In the rows, zero is written as 128.
Rows swapped in pairs by one turn or mirror: which row each one swaps with
The rows were stretched afterwards, more along some directions than others.
tis: [ 89 113 119 141 115 138 127 135 122 138 140 137  99 130 136 110]
bitib: [145  96 121 164 155 126 137 131 143 139 125 106 142 120 149  87]
vesut: [151 125 128 146 155  97 149 118 136 151 135 120 165 128 117 113]
Zedeg: [169 142 134 139 148 115 132 117 128 136 122 117 176 136 140  93]
Non: [145  96 112 161 148 103 137 131 117 128 143 100 155 135 147  81]
Maf: [163 119 136 147 170  93 131 128 125 140 117 117 189 133 136 110]
vab: [139 125 142 152 153 110 115 119 168 143 108 121 138 129 135 118]
repe: [106 128 143 134 129 139 108 110 144 143 116 139 124 117 136 112]
gov: [139  81 118 156 137 138 126 117 127 133 120  95 114  97 135  78]
rapat: [151 133 124 131 139 113 133 132 113 117 139 111 150 142 117 122]
Duvuz: [106 120 138 125 126 142 102 114 132 141 101 148 112 113 132 133]
zafo: [ 93 115 122 146 111 128 129 124 127 141 143 141 110 136 141 107]
Bavuv: [132 125 123 159 139 118 127 125 152 144 115 142 127 127 158 113]
posup: [149 116 129 143 159 126 106 120 129 120 127 106 152 110 133  94]
ran: [ 93 111 112 134 107 133 129 124 126 137 135 143  90 132 130 126]
Pegor: [144 125 115 137 162  98 144 130 138 139 131 128 152 133 124 143]
nom: [135 152 114 146 150 114 123 121 154 129 134 128 149 152 127 122]
mek: [ 99 116 122 141 113 134 129 121 122 136 140 133 100 124 131 108]
fet: [156 103 124 171 153  95 153 146 120 155 100 103 164 120 148  94]
Ked: [159 123 126 137 164 107 123 127 132 130 110 110 162 119 136 118]
suz: [142 116 125 163 151 108 138 135 117 129 158 108 160 130 140  76]
ges: [128 102 120 171 160 119 143 144 136 134 130 110 147 124 159  76]
pozir: [132 127 126 152 142  92 142 123 145 150 123 133 128 135 144 121]
duz: [105 120 134 127 128 150 105 122 130 143 103 145 107 109 138 119]
bip: [148 103 131 151 158 123 110 134 128 125 114  93 140  99 140 100]
lurad: [124 142 122 113 123 126 112 118 141 149 118 161 130 140 123 147]
zemu: [149 114 119 163 150  98 148 141 128 131 149  99 163 141 144  86]
babi: [138 130 135 153 151 126 129 138 124 134  99 134 136 127 136 117]
kose: [115 127 140 130 129 143 106 109 141 142 110 141 120 113 128 117]
Fid: [ 88 110 122 138 110 138 122 122 119 132 137 132  89 117 137 110]
Vav: [149 139 110 143 151 109 140 117 144 118 116 104 132 116 128 127]
Mituv: [157 147 135 166 161 105 146 126 166 128 131  97 173 137 126 103]
Voned: [128 145 127 141 150 104 120 132 164 131 128 143 141 147 119 162]
Kivag: [149 121 120 167 154  93 144 134 132 140 154 100 168 130 150  81]
mipa: [138 110 129 140 154 118 106 123 117 129 114 116 148 111 146 103]
bakil: [116 128 141 129 129 137 116 116 142 152 101 156 125 123 130 131]
Mami: [131  90 143 156 127 124 123 144 110 158 101 123 124 116 150  87]
Nik: [104 120 139 132 125 144 103 118 140 143 103 138 107 106 135 119]
Tegot: [129 120 118 130 128 103 118 124 127 155 121 133 131 133 136 123]
tuvo: [131 111 129 166 147 104 132 138 119 133 154 109 164 140 149  76]
komi: [111 103 127 137 107 141 128 145 107 143 118 148  98 128 137 116]
Faf: [147 105 104 154 148 100 133 133 135 138 112  92 147 123 132 113]
gife: [123 118 110 137 165 111 128 138 139 120 129 116 138 126 127 134]
rulo: [ 91 116 120 143 110 130 127 127 127 140 139 135  97 124 138 111]

mipa swaps with tuvo
Ked swaps with zemu
bakil swaps with ran
Voned swaps with Bavuv

